In the rows, zero is written as 128.
One turn moves every row onto another: examples first, then more rows asked:
Lifu: 150	183	163	101	122	152	124	141	137	140	99	178	109	139	116	135	124	129	158	119	162	184	158	122	116	113	115	124	142	130	128	121	152	112	108	107	171	118	104	119	128	78	124	155	133	120	152	115	120	148	149	116	112	102	147	141	124	127	92	125	118	132	121	145	132	99
rin: 136	136	157	138	133	125	120	118	157	180	119	149	124	136	93	169	118	134	102	147	186	137	143	121	102	95	160	114	152	116	138	117	144	130	131	131	140	139	128	133	127	121	85	165	83	103	135	114	158	130	134	150	127	94	152	99	142	147	139	182	107	135	123	141	147	105
Galo: 171	125	158	178	72	145	109	144	151	127	129	132	124	131	130	134	120	133	121	132	155	158	134	118	89	116	141	95	138	119	69	158	144	126	115	106	119	116	120	117	129	123	94	185	142	141	145	121	113	124	122	105	85	107	100	151	124	118	108	143	117	136	105	151	151	111
ziva: 150	85	127	123	114	96	177	147	149	145	152	155	83	140	117	104	128	133	147	121	194	129	166	141	111	114	152	114	117	134	125	139	123	105	116	124	117	115	153	131	113	143	114	156	126	114	152	130	130	149	126	123	122	120	124	144	132	162	109	165	135	127	111	139	142	123
Let: 121	143	132	114	109	134	166	165	141	116	147	147	110	164	97	121	103	145	163	105	164	82	152	146	111	119	115	124	166	132	153	132	107	146	115	137	125	125	122	140	139	85	120	145	110	103	115	128	104	145	147	138	129	121	103	143	118	141	117	140	108	104	146	154	125	134
ture: 146	122	143	132	57	155	140	110	146	161	123	101	118	148	149	124	137	174	116	148	134	131	126	143	112	102	118	101	111	94	137	130	145	118	112	112	104	156	150	143	93	119	117	133	124	101	132	130	139	101	149	144	90	109	115	108	146	131	137	150	120	155	129	127	148	127
mutog: 107	160	104	106	105	108	119	143	108	125	143	134	89	154	115	149	145	149	111	134	168	129	122	123	120	107	123	118	104	150	144	149	119	154	142	126	108	151	133	141	125	119	125	150	122	123	119	144	133	134	153	136	107	142	113	144	170	118	140	163	134	110	147	125	169	163
sufo: 136	102	136	139	144	145	133	136	139	100	145	117	119	136	125	114	123	139	121	132	155	133	92	127	119	113	126	109	167	118	135	123	97	158	100	117	98	123	113	117	120	66	136	143	98	126	105	130	150	116	137	130	136	83	140	134	143	115	119	173	112	117	123	141	142	130
Leru: 144	125	141	145	134	129	109	156	154	141	97	182	153	124	103	178	129	108	122	125	144	125	142	140	142	137	131	122	167	99	134	117	159	110	133	132	122	140	91	130	132	105	91	111	109	133	121	123	133	125	104	128	111	89	141	156	124	138	113	137	145	121	105	124	138	106
lak: 137	147	101	105	96	126	147	122	184	152	117	128	124	129	104	130	128	119	103	135	176	169	95	120	118	132	173	76	144	153	132	142	130	129	141	117	147	117	136	112	130	139	134	143	142	97	136	127	107	91	115	118	118	77	130	140	124	163	116	161	111	108	147	127	123	120
dusa: 148	193	132	127	97	169	62	138	138	140	147	118	124	142	115	120	121	139	137	119	183	152	90	116	111	105	128	113	109	108	131	112	127	157	102	116	135	131	159	140	119	122	129	136	106	123	123	118	119	147	148	124	122	109	127	108	125	114	102	125	118	130	147	143	141	128
talef: 156	128	144	85	111	145	150	114	161	145	121	141	147	128	105	148	111	101	121	122	174	139	155	136	145	114	144	120	107	136	159	127	183	148	92	94	143	131	139	128	104	131	113	148	99	148	123	134	102	130	107	125	123	113	148	139	166	121	141	128	153	120	117	181	139	134
Zud: 122	115	128	128	114	150	118	132	123	140	130	150	107	135	135	157	123	152	115	128	173	130	155	119	98	106	122	132	114	122	101	130	150	116	135	113	118	129	113	134	96	104	136	127	151	169	106	91	134	91	110	133	119	128	132	157	158	112	145	156	126	155	90	124	188	121
mebo: 153	165	108	120	81	173	175	132	153	115	132	193	132	134	116	143	125	135	121	126	104	162	151	126	111	106	128	120	148	131	125	130	133	126	132	127	84	114	112	115	118	100	142	111	103	127	129	127	120	145	126	127	115	71	136	125	136	127	119	142	133	127	132	129	139	123
Vut: 136	168	139	138	113	124	111	138	157	132	154	140	135	137	107	138	126	140	123	128	139	146	74	129	125	103	150	113	158	116	131	146	100	138	104	127	117	106	174	121	121	97	61	128	117	127	96	122	104	148	124	128	124	151	119	132	122	107	137	140	136	127	131	143	135	117
Ritof: 137	195	162	117	96	124	185	139	134	192	142	163	105	149	120	147	130	136	106	133	152	124	135	126	115	104	129	119	147	121	130	132	132	167	132	120	125	117	178	111	120	131	145	144	138	132	124	130	152	116	133	125	124	96	113	162	127	128	107	118	123	128	104	131	145	128
Pef: 138	126	144	119	81	124	147	162	150	165	132	127	140	167	94	107	141	131	141	133	132	167	140	142	114	158	117	116	156	103	159	149	142	120	115	134	150	120	106	122	123	90	123	185	146	144	134	155	119	97	124	106	100	130	117	151	119	105	106	141	150	135	146	143	137	149
muvi: 113	124	147	174	131	143	158	139	105	156	115	127	112	146	86	130	131	80	124	125	167	152	100	107	103	128	124	123	110	152	126	137	120	144	123	93	136	131	107	91	123	154	118	141	115	144	129	105	137	118	149	111	121	110	130	127	122	130	142	150	130	140	139	143	132	154
zigu: 141	171	109	120	109	118	129	151	130	141	95	160	126	139	95	134	133	143	131	135	166	134	133	120	115	91	130	101	143	80	149	103	164	116	128	143	117	159	141	140	151	124	113	117	139	138	174	126	123	108	110	106	126	113	125	187	103	121	98	169	122	146	140	136	125	144
Tifu: 141	142	129	127	125	165	126	126	131	123	94	129	110	169	126	147	108	132	142	104	146	134	153	139	114	94	139	108	121	137	144	122	144	108	132	116	131	112	113	149	93	119	128	112	117	150	126	104	147	90	160	117	114	137	117	139	85	174	122	143	120	160	97	136	169	97
Rop: 143	159	153	105	94	150	90	137	154	135	140	141	156	134	107	114	123	127	133	131	160	176	181	131	123	108	115	101	133	169	129	148	115	128	121	122	118	159	147	124	121	113	99	137	134	121	129	126	107	74	146	127	120	153	121	126	126	122	118	188	113	137	136	153	131	129
Zedul: 124	108	143	153	120	159	124	121	154	169	127	108	124	151	122	108	131	139	99	128	135	146	99	145	117	148	176	136	149	102	146	145	167	140	132	126	122	113	125	118	95	134	111	136	148	164	116	127	94	132	110	129	126	112	134	148	117	142	121	144	141	165	124	152	173	109
suval: 147	116	151	137	109	169	130	124	157	153	114	142	139	123	107	125	137	162	112	126	195	123	131	149	128	135	154	109	128	119	130	145	137	149	142	108	104	156	102	129	106	117	100	105	108	142	169	133	106	143	145	123	160	150	124	170	118	127	113	129	157	144	118	162	102	131
sab: 133	125	119	114	98	110	127	111	146	119	116	148	132	143	92	141	157	153	127	151	143	114	131	141	124	146	95	118	135	106	145	147	154	124	96	86	126	135	101	130	173	117	134	181	147	132	165	144	121	115	144	123	109	102	104	165	136	109	138	154	134	122	132	129	134	106
tepi: 148	167	76	136	110	157	134	133	156	150	125	144	111	140	122	131	123	139	101	121	171	98	63	136	121	125	143	113	131	107	131	152	122	137	117	115	124	121	80	125	116	156	141	111	125	123	146	119	99	108	127	128	127	147	139	125	124	152	144	153	136	128	114	134	142	119
zad: 104	147	146	125	86	145	142	166	120	128	95	169	161	162	116	145	121	127	126	113	171	107	91	139	71	107	143	124	134	127	152	147	119	150	127	127	107	146	99	112	120	140	100	169	137	140	118	142	135	121	155	150	83	127	123	134	139	148	114	164	104	104	111	159	142	129
Vuge: 128	133	122	125	72	147	139	137	175	137	103	156	144	147	123	140	125	129	137	111	167	123	118	149	118	125	150	144	134	132	108	105	131	142	107	145	150	101	120	145	89	112	120	176	121	154	163	108	104	114	127	117	123	170	140	112	117	155	145	143	139	103	105	124	166	108

Pef goes to -> Zud
Ritof goes to -> talef
Now find these:
zad goes to -> mebo
Leru goes to -> tepi
mutog goes to -> Lifu
lak goes to -> ziva
Galo goes to -> ture
sab goes to -> Tifu
sufo goes to -> zigu

One turn moves every row onto another: examples first, then more rows asked:
bivid: 152	146	114	164	121	113	127	102	145	87	154	94	84	130	154	123	156	133	147	105	149	146	150	157	149	113	111	130	164	124	127	139	142	151	118	141
kaz: 150	108	120	138	113	124	169	103	157	136	152	121	100	125	98	97	136	143	119	135	167	93	120	163	174	141	116	107	118	152	100	135	144	147	119	105
gep: 122	136	141	116	106	95	145	115	168	116	129	118	128	95	144	107	140	127	154	129	134	104	152	98	136	121	147	155	107	138	125	159	126	116	120	120
Zum: 162	137	102	147	101	118	136	114	140	128	143	108	137	140	168	154	138	109	102	105	137	172	146	144	149	96	139	111	142	116	132	109	91	136	102	145
losu: 126	160	104	108	123	131	118	109	138	130	124	114	112	119	96	135	181	161	105	129	176	139	135	175	153	113	112	99	167	122	119	153	131	119	109	128
lizu: 160	138	125	102	114	111	128	68	142	122	148	124	121	142	111	101	116	132	132	85	144	123	152	166	101	120	100	112	144	137	117	117	100	143	130	145
govaf: 134	136	157	157	116	123	143	115	133	130	133	99	73	137	120	136	139	133	169	108	129	98	147	128	149	141	122	148	140	119	127	146	137	111	96	82
tetel: 150	148	120	160	116	111	130	105	142	81	154	98	86	131	148	119	155	125	149	102	146	145	143	158	148	111	113	124	160	121	126	131	141	141	121	138
ter: 146	107	120	135	108	128	108	111	168	129	147	94	143	119	127	129	140	151	108	102	187	117	152	159	122	87	136	115	135	124	106	133	79	136	114	131
ruz: 118	137	113	102	118	89	147	94	152	130	104	112	154	117	154	118	123	117	127	115	119	115	162	114	149	142	130	161	96	134	144	147	112	154	105	126
Ruzu: 127	142	110	111	98	100	142	112	155	133	104	87	134	111	106	136	143	128	118	138	143	102	151	119	144	152	141	178	112	147	138	153	112	129	98	112
beze: 158	135	119	97	121	110	131	71	146	131	157	121	117	141	111	99	123	140	129	87	146	118	151	159	104	121	102	120	143	138	113	117	102	149	125	146
vuf: 159	108	114	147	120	128	150	114	122	147	119	118	123	127	151	141	147	147	87	161	177	103	138	167	167	137	142	107	134	129	132	137	141	164	102	89
peves: 144	149	123	112	103	106	129	120	122	152	104	100	88	144	106	150	153	140	113	148	142	109	129	140	155	145	153	155	124	132	99	147	126	118	89	98
guzo: 154	91	123	164	130	124	169	107	132	164	157	120	133	145	140	128	122	110	112	96	142	112	151	152	163	137	110	100	147	134	159	128	122	172	120	90
tezu: 171	122	127	133	118	105	170	96	121	148	133	154	119	135	121	107	131	125	101	125	132	137	143	155	176	134	126	92	136	146	132	139	161	167	104	96
zike: 130	114	157	126	111	113	125	106	168	142	127	128	112	122	121	107	114	142	163	99	125	89	158	118	144	114	123	114	102	135	105	138	111	110	119	110
mevas: 145	109	119	136	97	125	107	114	164	122	146	92	141	117	126	124	142	149	107	110	186	123	141	168	117	90	141	120	136	126	106	130	79	131	118	129
Viso: 164	111	115	164	109	119	162	116	148	153	141	118	101	135	136	119	137	134	120	148	159	84	155	151	141	128	110	82	150	146	138	137	149	130	150	104
vunat: 110	129	128	114	116	127	153	127	161	136	138	105	140	95	156	137	158	127	134	134	137	121	126	106	156	132	154	175	109	125	148	149	104	133	96	121
pidaz: 150	153	107	114	133	119	142	80	113	127	122	106	145	153	98	133	129	138	94	99	150	148	136	174	144	122	108	135	148	105	126	118	97	137	72	106
sidu: 117	104	128	113	120	133	136	122	142	178	131	108	130	159	166	121	154	148	126	130	127	104	120	160	128	149	98	156	130	124	162	150	117	160	110	98
voke: 107	138	128	97	128	128	150	105	133	158	110	115	152	110	140	139	149	138	126	133	136	101	150	122	123	155	120	162	131	121	182	156	110	145	105	101
Pem: 135	111	121	113	116	123	125	144	156	171	148	100	113	137	166	145	159	129	115	141	144	107	113	134	141	127	156	157	110	122	112	137	84	130	121	114
venu: 103	150	125	117	135	115	159	119	151	140	132	118	130	102	145	134	156	105	151	108	114	130	150	97	165	135	122	143	132	127	171	156	125	126	119	123
marom: 152	133	118	138	154	118	104	118	147	145	122	125	126	118	160	142	156	122	137	113	104	150	154	111	186	115	121	124	132	122	158	138	125	147	130	107
kob: 115	118	140	160	109	142	154	112	141	116	145	103	128	135	161	118	141	164	135	102	167	131	132	176	131	105	101	126	156	95	138	144	127	143	66	108
piz: 121	140	124	105	98	144	164	107	137	158	146	144	115	141	156	127	156	151	123	121	143	145	130	166	119	116	96	84	163	124	145	136	128	126	103	148
Votas: 169	135	102	147	104	119	141	115	139	136	147	105	123	136	168	157	137	113	106	107	139	166	156	136	140	95	143	115	149	117	124	112	91	137	99	148
vova: 150	156	109	112	134	120	151	79	115	136	121	111	137	148	95	130	129	143	98	96	150	144	142	167	142	120	109	131	148	103	115	121	101	134	64	107
Bopu: 123	148	132	98	99	102	136	103	148	151	105	121	136	104	107	133	149	125	132	126	124	113	172	106	128	141	130	135	133	152	167	164	128	120	123	118
kad: 179	106	130	159	146	142	147	108	137	138	167	105	104	113	112	134	147	128	117	128	175	99	130	150	168	136	143	130	144	130	125	124	122	165	118	83
Sot: 146	127	113	99	145	100	116	88	146	145	117	120	138	145	133	104	131	135	118	106	108	136	131	145	168	142	104	159	105	135	136	137	121	179	106	104
nifik: 136	99	109	126	150	123	168	109	142	165	145	132	145	136	143	121	127	125	91	122	166	98	126	160	180	122	130	94	112	122	112	122	105	160	114	105
gat: 129	159	112	113	119	131	117	111	133	125	127	112	111	123	90	135	182	152	111	129	175	138	130	176	147	117	116	102	167	122	121	148	127	111	116	128
dipob: 183	129	119	132	152	113	156	108	135	153	159	147	111	119	128	116	137	114	114	132	148	115	146	126	162	110	141	84	139	132	115	124	131	132	146	103
gizom: 108	151	130	124	134	119	161	118	148	134	125	94	118	108	123	126	156	131	155	135	139	88	146	115	134	144	116	167	139	116	157	162	128	105	112	99
Sibav: 116	120	140	154	111	141	156	112	137	112	148	101	135	136	159	115	144	158	134	103	163	133	118	182	127	110	102	130	152	92	140	140	123	142	76	105
vuto: 121	143	124	108	99	145	159	108	133	149	145	148	126	141	152	126	153	150	127	116	139	150	128	169	120	114	95	80	162	123	155	132	122	120	109	144
Veb: 125	132	133	114	112	122	110	114	153	167	88	142	129	124	128	135	148	154	132	129	122	116	165	125	156	119	109	79	131	139	151	156	133	110	126	110

vuto goes to -> gat
beze goes to -> ter
vuf goes to -> tezu
Now find these:
venu goes to -> gizom
marom goes to -> govaf

One turn moves every row onto another: examples first, then more rows asked:
vuzep: 170	126	130	144	122	129	133	144	137	119	157	91	141	159	105	132	128	134	123	134	123	116	100	125	134	137	126	154	129	128	158	160	124	128	102	160
fes: 164	103	121	99	141	136	97	169	131	127	93	147	119	131	111	168	142	116	150	128	125	153	98	131	128	164	105	144	136	143	92	137	105	102	150	124
fel: 121	179	141	146	132	128	146	164	135	154	115	83	122	147	127	145	173	115	121	148	142	123	125	142	108	134	132	126	139	136	155	138	114	86	145	127
rezik: 170	94	88	134	120	146	147	109	120	129	149	129	96	158	143	147	110	153	194	120	116	117	123	114	135	116	139	113	108	132	127	138	122	126	118	128
mirag: 171	92	102	149	121	149	143	127	131	103	132	120	94	149	162	144	88	144	178	127	107	133	112	121	123	126	116	122	101	141	135	129	131	123	99	140
Kidi: 170	116	121	104	132	150	106	151	140	129	80	159	127	101	116	163	138	118	140	111	122	150	119	146	113	153	126	136	148	153	113	125	103	108	157	118
Simem: 142	131	131	156	130	133	123	151	117	128	147	106	114	179	119	137	145	154	133	142	135	144	125	129	123	123	114	136	155	128	147	162	149	104	104	169
bub: 153	120	158	136	126	128	123	154	128	109	135	99	129	173	112	135	120	146	141	136	142	125	131	124	134	127	129	134	134	139	153	165	152	116	101	159
Bidu: 167	102	118	96	142	143	103	159	127	126	91	158	116	122	118	167	135	120	157	119	128	153	103	135	124	158	111	138	134	149	89	132	104	111	146	116
Zof: 103	165	161	121	132	116	136	156	139	155	117	95	123	142	122	132	136	121	121	156	150	113	120	154	111	124	138	119	131	147	155	136	137	79	141	124
vetod: 107	133	105	145	142	154	165	102	107	168	126	147	95	119	152	145	133	132	166	142	127	132	112	140	88	113	136	114	116	143	146	113	126	88	128	97
Gume: 133	146	97	126	126	145	166	104	135	157	130	120	112	96	145	130	115	121	137	143	131	112	103	159	85	120	142	112	101	154	136	111	101	116	129	96
boka: 109	126	119	129	134	142	160	114	125	153	110	126	106	118	156	138	110	118	166	157	127	112	117	149	88	120	150	107	88	152	141	116	121	81	133	92
mumon: 169	98	98	152	131	157	162	111	104	108	131	124	99	141	146	154	128	144	178	117	130	138	133	118	110	122	132	120	102	142	133	145	115	135	100	106
San: 132	179	134	132	123	126	141	147	154	161	130	96	140	127	119	124	142	114	103	144	136	107	104	156	104	131	135	133	134	144	155	126	114	102	129	140
Siv: 156	134	153	137	124	132	128	164	147	108	134	87	116	166	122	141	111	151	138	126	128	133	112	120	144	132	113	129	150	138	155	141	144	120	120	169
Gul: 171	98	114	98	129	132	105	152	126	127	90	154	109	111	114	172	132	121	138	114	125	148	109	148	121	146	115	144	136	150	106	144	101	111	158	99
vifu: 161	113	117	99	143	150	105	158	135	136	81	160	122	114	122	164	141	114	158	124	125	150	104	136	114	161	116	131	134	150	92	120	102	103	151	119
Gudu: 164	130	130	134	119	124	124	154	136	136	151	98	118	186	113	142	137	148	157	123	127	112	121	112	155	125	131	131	144	124	146	155	135	114	126	167
moti: 124	133	108	132	128	136	160	124	134	155	112	130	87	116	174	145	101	115	165	137	114	114	98	144	100	117	127	115	91	150	140	99	116	89	133	93
Figed: 170	92	93	139	124	148	157	102	119	116	157	118	114	131	132	139	100	141	158	131	117	121	100	127	114	126	130	135	96	139	137	146	112	139	100	117
kabus: 153	93	99	159	132	148	143	111	98	128	145	145	96	157	148	145	124	152	174	127	121	141	120	122	113	114	121	134	114	134	139	148	140	115	87	128
vot: 125	181	133	123	122	121	135	155	152	180	125	103	116	152	128	135	153	123	138	137	137	102	121	142	125	120	142	113	145	136	146	121	124	83	156	141
Konu: 111	176	158	123	132	120	146	160	151	160	115	96	106	133	133	143	124	119	124	136	138	116	98	145	123	124	121	122	142	146	160	111	131	86	154	123
kugo: 165	126	135	152	128	131	138	158	116	107	142	87	117	178	115	152	152	143	140	125	138	135	128	115	138	132	119	142	138	128	150	173	127	123	109	145
Sivit: 168	92	107	110	129	131	98	163	131	122	94	139	118	125	113	173	139	113	138	132	107	146	104	141	122	160	115	151	130	138	109	150	95	96	161	119
pon: 96	170	136	141	138	138	142	142	127	168	129	107	113	142	125	136	154	136	126	156	141	135	116	149	99	121	130	118	156	138	154	129	136	77	146	138
Mizel: 157	83	116	143	129	154	144	111	113	106	130	132	114	147	147	140	96	143	184	136	118	126	129	120	113	125	141	120	89	143	140	144	138	117	91	126
pabon: 130	144	91	122	123	141	158	111	136	175	123	134	94	125	157	139	126	129	176	135	125	105	123	143	106	110	151	94	108	146	127	104	113	95	149	103
zovi: 170	111	116	115	131	149	99	160	144	127	81	145	135	117	116	162	145	110	140	131	104	150	113	140	113	167	124	145	141	142	117	132	98	93	161	136
nezig: 157	116	122	101	143	143	100	168	138	135	85	149	125	125	117	165	147	108	149	132	120	148	99	135	120	168	114	139	137	144	96	127	102	93	155	128
Mure: 126	152	104	146	135	156	171	117	123	155	105	122	104	112	160	148	148	116	161	139	132	127	129	144	83	123	145	104	105	150	137	110	102	96	137	89

Mizel goes to -> bub
zovi goes to -> Kidi
Siv goes to -> Konu
Now find these:
Gudu goes to -> vot
San goes to -> Gume
nezig goes to -> vifu
Mure goes to -> mumon
kabus goes to -> Simem

